The rows of D fall into a few groups, which share some directions, and each row is roughly a mix of its group's hidden directions.
D (83 x 11):
[[-1.63 -2.87 -2.97  1.28 -1.13  1.72 -2.50  1.00 -4.13 -2.58 -0.66]
 [ 1.99  1.19  0.89 -3.44  2.22 -3.33  0.58 -2.58  3.80  0.85  0.88]
 [-1.55 -0.26 -3.14 -0.97  1.41  1.48 -2.01  1.12 -5.17 -2.50  1.11]
 [-1.38  1.37 -0.68  1.18 -1.69  0.93 -1.96 -1.39 -4.53  4.62  0.27]
 [-0.28 -1.53 -3.18 -0.98 -1.63 -0.02 -3.61 -3.71 -2.26 -1.48 -2.61]
 [-0.06  4.32  2.43 -1.93  3.05  0.43  3.30  0.57 -0.98  2.25  1.42]
 [-0.46 -1.23 -1.09 -1.76  3.64  1.16 -0.11 -0.16 -4.30  3.60 -2.22]
 [-0.20  4.18  1.37 -2.92  3.51  0.28  2.86  1.51 -1.60  1.45  1.23]
 [ 0.38  0.37  1.68  3.42 -3.04  0.49 -1.61 -0.82  5.35  0.38 -0.79]
 [-0.26  0.12 -3.26 -1.94 -0.11 -1.83 -4.01 -3.42 -2.10 -0.96 -2.45]
 [ 1.86  2.02 -0.02  3.68  3.15  2.27  3.50  1.26  1.64  1.10  1.76]
 [ 1.71 -1.88 -1.06  0.20 -5.37 -2.36 -1.57  0.63 -1.71 -2.76 -1.25]
 [ 0.49 -0.98 -0.67 -2.40  5.08  0.87 -1.06  0.62 -3.59  2.82 -0.87]
 [-0.21 -0.85 -1.51 -3.53  2.91 -0.97  2.25  0.90 -5.10  0.11  0.50]
 [ 1.67  1.17  2.18  2.62 -2.44 -0.44  1.17  0.19  5.52  1.74 -0.50]
 [-0.56 -4.61  0.36  3.60 -3.61  0.89 -1.03 -1.56 -0.71 -0.62 -2.03]
 [ 0.90 -2.28  1.21 -1.65  1.59 -0.14  1.11  0.98  3.86 -5.04  1.34]
 [ 0.78 -0.42  1.67 -1.74  1.73  0.74 -4.09  0.40  0.33 -1.06  5.36]
 [ 0.06 -0.16 -1.57 -0.49  1.37  0.46  1.33 -0.09 -3.10  4.30 -4.73]
 [ 1.28 -2.78  1.37 -2.49  2.26  0.41  0.29  0.96  3.04 -4.48  1.99]
 [-2.08 -1.01 -1.86  0.50  0.84  0.43  2.85 -0.88 -3.80  2.62 -4.11]
 [ 0.49  0.85 -0.77  0.47 -2.09 -4.58 -0.20  4.88 -1.70 -0.07  1.75]
 [ 1.29  0.26  2.48  1.95 -2.28 -0.91  0.92 -0.35  5.76  2.04 -1.01]
 [ 0.12 -0.73  1.81 -0.61 -0.40  1.09 -2.78 -0.48  0.14 -2.68  6.02]
 [ 2.35 -2.10 -1.50  1.09 -6.09 -0.09 -0.43  0.19  0.57 -2.17 -1.15]
 [-1.96 -2.36 -0.69 -2.97 -2.96 -1.26 -3.57 -2.05 -2.05 -1.30 -2.26]
 [ 0.80 -0.46 -1.16  1.55 -4.03 -3.70  0.50  4.12 -1.85 -1.24  0.45]
 [ 1.45  0.20  0.75  0.55 -1.51 -1.74 -1.78 -1.81  6.48  0.04 -0.48]
 [-0.85  1.91  0.94  1.60  5.37  2.51  2.54 -0.04  1.11  2.04  1.48]
 [-1.25 -0.72  0.82 -0.65  2.88  4.53  0.11 -4.53  1.33  0.63 -1.52]
 [ 1.53  2.92 -0.06  2.29 -3.25 -2.02  1.26  0.83  4.50 -1.20 -1.51]
 [-2.03  1.73  2.03 -0.66  5.36  2.03  1.67 -0.57  1.43  2.44  1.15]
 [ 3.50  2.56  1.08  0.19 -1.51 -1.07 -2.22  1.45  4.41 -1.47  2.22]
 [-0.80 -2.12 -2.74  2.27 -3.13  0.64 -3.68  2.21  2.22 -2.04 -1.23]
 [ 1.05  3.36  2.66  0.09  0.51 -0.76  2.12  0.93  4.10  3.39  1.72]
 [-2.51 -1.87  1.14 -3.76 -0.07  1.45 -2.58 -4.19  0.08 -0.17 -2.33]
 [-3.47  0.93  1.15  0.52  3.80 -0.60  0.97  3.16 -2.24  2.36  2.49]
 [ 2.98  2.17 -0.21  3.66  1.38  0.27  3.09  3.05  1.45  0.63  2.58]
 [-1.29 -2.56 -0.78 -2.40  4.71  0.89  0.47  0.03 -3.45  1.93 -1.88]
 [-3.23 -1.32  2.51  2.89 -2.39  2.59 -2.97 -1.27  0.82 -0.38 -2.54]
 [-2.05 -2.17 -0.72 -3.42 -2.35 -0.34 -3.42 -3.19 -0.90 -0.78 -2.62]
 [-3.14  1.67 -0.01  0.71  5.26 -0.31  0.62  1.46 -2.35  2.26  1.70]
 [ 1.61  2.87 -0.22  2.14 -3.27 -1.98  1.31  0.88  4.41 -0.99 -2.00]
 [ 1.37 -0.74  0.23 -0.66 -0.85 -2.68 -2.26 -2.13  6.04 -0.02 -0.24]
 [-0.58 -1.09 -1.24 -1.71  4.53  0.58  0.39  0.32 -3.75  3.08 -2.50]
 [ 0.69  2.53  2.25 -0.81  0.36 -5.13  2.29  3.51  0.53 -0.30  0.13]
 [-4.42 -1.36 -1.31  1.83 -1.04 -0.30  3.62 -1.67 -2.32  0.16 -2.84]
 [ 2.71  1.71  0.89 -3.28  2.44 -3.14  2.40 -1.88  2.43  1.46  1.40]
 [-0.55 -2.07  1.32 -1.90  2.02  1.78 -3.00 -0.56 -2.41 -0.67  4.92]
 [ 2.28 -1.96 -2.75  1.08 -4.85 -0.85 -2.58  0.14 -1.88 -2.20 -0.12]
 [-0.80  3.35  3.17  3.62 -1.54  2.40 -0.05  0.65  2.95  1.99  0.86]
 [ 0.52  4.36  1.70  1.30 -0.79  1.03  1.59  3.15  4.12  1.37 -0.45]
 [ 2.46  1.70 -0.80  3.61 -0.54 -1.95  2.67  4.36 -0.28 -0.18  2.01]
 [-0.19  3.74  0.28 -1.54  3.08  1.32  2.59  1.46 -3.96  0.66  2.08]
 [-0.59  2.47 -0.47  3.33 -2.62 -2.37  2.94  0.33  3.19 -2.50 -1.24]
 [-1.11  2.14  0.78  0.35  5.50  2.34  1.76 -0.61  1.84  2.50  1.26]
 [-0.05  2.13  0.76  1.95  4.79  2.48  2.64  0.77  1.42  2.24  2.11]
 [-1.53  1.79  0.36  0.91  6.17  2.32  1.15 -1.14 -0.36  1.85  0.95]
 [ 0.92  1.15  3.52  1.25  0.72 -0.01  4.06  3.72  2.19  0.76  2.15]
 [ 1.61  1.11 -1.69  0.03  0.86 -0.17  2.07  0.80 -1.11  3.40 -5.64]
 [ 0.82 -0.79 -2.79 -4.33  2.76 -2.84 -2.23 -1.80 -0.02 -1.96  1.20]
 [ 2.76  1.34 -1.64  2.59 -2.35 -3.28  1.13  4.16 -0.52 -0.69  1.61]
 [ 0.53  4.94  1.47 -2.25  2.31 -0.20  2.68  2.56  1.85  1.56  0.34]
 [ 1.76  0.69  1.83  2.16 -2.47 -0.89  1.03  0.14  5.84  1.72 -0.67]
 [ 1.11 -1.19 -3.08 -4.22  2.35 -3.06 -2.06 -1.59  0.06 -2.15  0.87]
 [ 1.03  3.68 -0.36  3.24 -4.69 -1.49  0.69  0.05  2.26  0.57 -1.28]
 [ 0.65  0.19  1.63  3.60 -3.47  0.58 -0.65  0.11  5.09  0.46 -1.43]
 [-3.95 -1.18  1.03 -2.61  2.93  1.71 -1.91 -3.42 -1.69  0.82 -1.31]
 [ 0.10 -4.24 -2.06  0.42 -2.38 -1.61 -3.34 -0.91  2.64 -1.88 -1.96]
 [ 1.04 -2.87 -2.69  1.73 -4.71  1.40 -1.06 -1.51 -1.08 -2.15 -2.03]
 [-0.69  2.83 -1.76  2.22 -1.24 -0.88  0.90 -0.34 -2.43  4.36 -3.50]
 [ 0.52  2.90 -0.45 -3.89  4.18 -1.13  1.69  0.38 -2.01  0.78  2.57]
 [-2.20  2.39  0.55 -0.68  6.23  0.54  0.33 -1.15 -0.20  2.18  0.56]
 [ 0.03  3.30  0.16 -3.07  3.77 -0.01  2.67  1.28 -3.06  0.96  1.86]
 [-1.37  2.70 -1.60  2.74 -2.01 -0.61  0.56 -0.87 -3.09  4.13 -2.39]
 [-2.86  1.99  0.86 -0.05  5.30 -0.26  0.91  1.72 -1.03  2.71  1.94]
 [ 1.31 -0.90 -0.51 -0.68  1.21 -1.10  3.63  1.45  3.67 -2.25 -4.15]
 [ 0.02  3.66 -0.01 -2.21  3.36  0.57  2.60  1.77 -3.26  1.10  2.33]
 [ 0.98 -1.05 -0.36 -0.35  1.21 -1.25  4.02  1.28  3.48 -3.25 -3.35]
 [ 0.71  2.63  0.02  3.08 -6.07 -0.46  0.27 -0.70  1.57 -0.04 -0.06]
 [ 1.62  3.48 -0.19  2.74 -4.51 -1.55  0.51  0.29  3.21 -0.11 -1.15]
 [ 1.23  0.02 -0.04 -2.31  0.70 -3.18 -2.03 -1.96  5.59  0.23  0.49]
 [-1.87  2.07 -0.97  1.49  6.04  1.53  1.15 -1.41 -1.16  1.62 -0.03]]
Here is one row of each group, with its name. Which group are the others in?
[ 0.27 -0.70  2.86  2.50 -0.64  2.24  3.67  3.63  1.37  0.79  2.73]
C
[ 1.50  0.75 -0.21  1.47 -2.82 -1.09  3.23  0.66  4.17 -2.80 -2.60]
N
[-0.12  0.47 -0.48  1.14 -0.21  2.48  3.52  2.60 -5.38 -0.34 -0.95]
W

[ 0.92  3.44  0.07  3.24 -5.45 -0.78 -0.61 -0.41  1.55  0.41  0.62]
N
[ 1.64  0.69  1.79  2.86 -2.65 -0.56  0.87  0.25  5.55  1.82 -0.27]
W
[-0.99 -1.83 -2.98 -1.70 -2.53 -0.13 -3.30 -3.41 -1.23 -1.06 -3.05]
C
[ 0.20  1.56 -2.25 -5.26  3.77 -1.76 -0.18  1.00 -1.14 -1.28  0.74]
W
[ 1.26  4.08  3.43  0.23  0.64 -0.04  3.00 -0.14  3.35  2.44  0.56]
W
[ 0.39  1.92 -1.62  1.92 -1.81 -1.20  3.21  0.28  0.70  1.65 -5.34]
N
[ 0.85  2.90  1.64 -2.50  2.44 -2.01 -0.91 -2.94  3.78  0.91  2.07]
W
[ 0.42  3.37  1.36  2.07 -1.82  1.21  1.09  3.27  4.52  1.09 -0.99]
W
[ 4.03 -0.78 -0.69 -0.83 -3.39  0.68 -1.49 -3.09  2.59 -2.30 -1.78]
C
